Questions about the matrix below.
1) Report the entry in the top-left corner.
2) Report the entry in the top-right corner.
3) Report the entry directly above the smallest entry.
4) Report the last entry, reading row by row.
5) Report the bottom-left entry.
6) Report the entry directly below the smallest entry.
7) Report the entry directly above 130.
8) Report the entry just left of 139.
[[121 122 112 134]
 [135 144 142 133]
 [119 136 114 139]
 [129 119 122 129]
 [123 140 142 134]
 [130 124 112 140]
 [ 99 137 122 131]
 [123 134 137 124]
 [119 113 141 120]
 [120 116 143 118]
 [129 132 116 125]
 [117 144 111 135]]
1) 121
2) 134
3) 130
4) 135
5) 117
6) 123
7) 123
8) 114

Questions about the matrix below.
1) What is the entry just right of the smallest entry?
2) What is the bottom-left entry?
3) What is the first entry of the largest entry's row?
4) What is the entry in the bottom-right corner?
5) What is the entry directly below the largest entry?
6) What is the entry just right of the largest entry?
7) What is the entry directly below the centre entry?
8) What is the smallest entry?
[[119 122 135 122 122 150 130]
 [141 121 107 129 145 117 121]
 [140 123 117 114 121 123 113]
 [134  98 126 133 131 121 116]
 [133 128 137 124 127 106 119]
 [137 133 116 127 116 121 114]
 [124 138 132 126 111 136 128]]
1) 126
2) 124
3) 119
4) 128
5) 117
6) 130
7) 124
8) 98

B = [[112, 119, 132, 133, 130, 131, 128, 114], [133, 119, 134, 117, 118, 113, 112, 142], [114, 119, 114, 135, 140, 138, 130, 135], [134, 143, 132, 129, 136, 120, 134, 141], [140, 143, 131, 123, 139, 125, 139, 118], [123, 112, 136, 117, 120, 131, 121, 153], [135, 120, 135, 118, 118, 113, 111, 141], [146, 140, 128, 122, 136, 133, 140, 103], [128, 113, 133, 115, 121, 116, 115, 147], [114, 111, 116, 133, 146, 135, 137, 133]]
Give the entry just left of the largest entry.
Answer: 121
Give the fourth entry in reading order.
Answer: 133
The first entry in reading order -> 112
Give the largest entry.
Answer: 153
Give the 3rd entry in reading order.
Answer: 132
Give the entry just left of the smallest entry.
Answer: 140
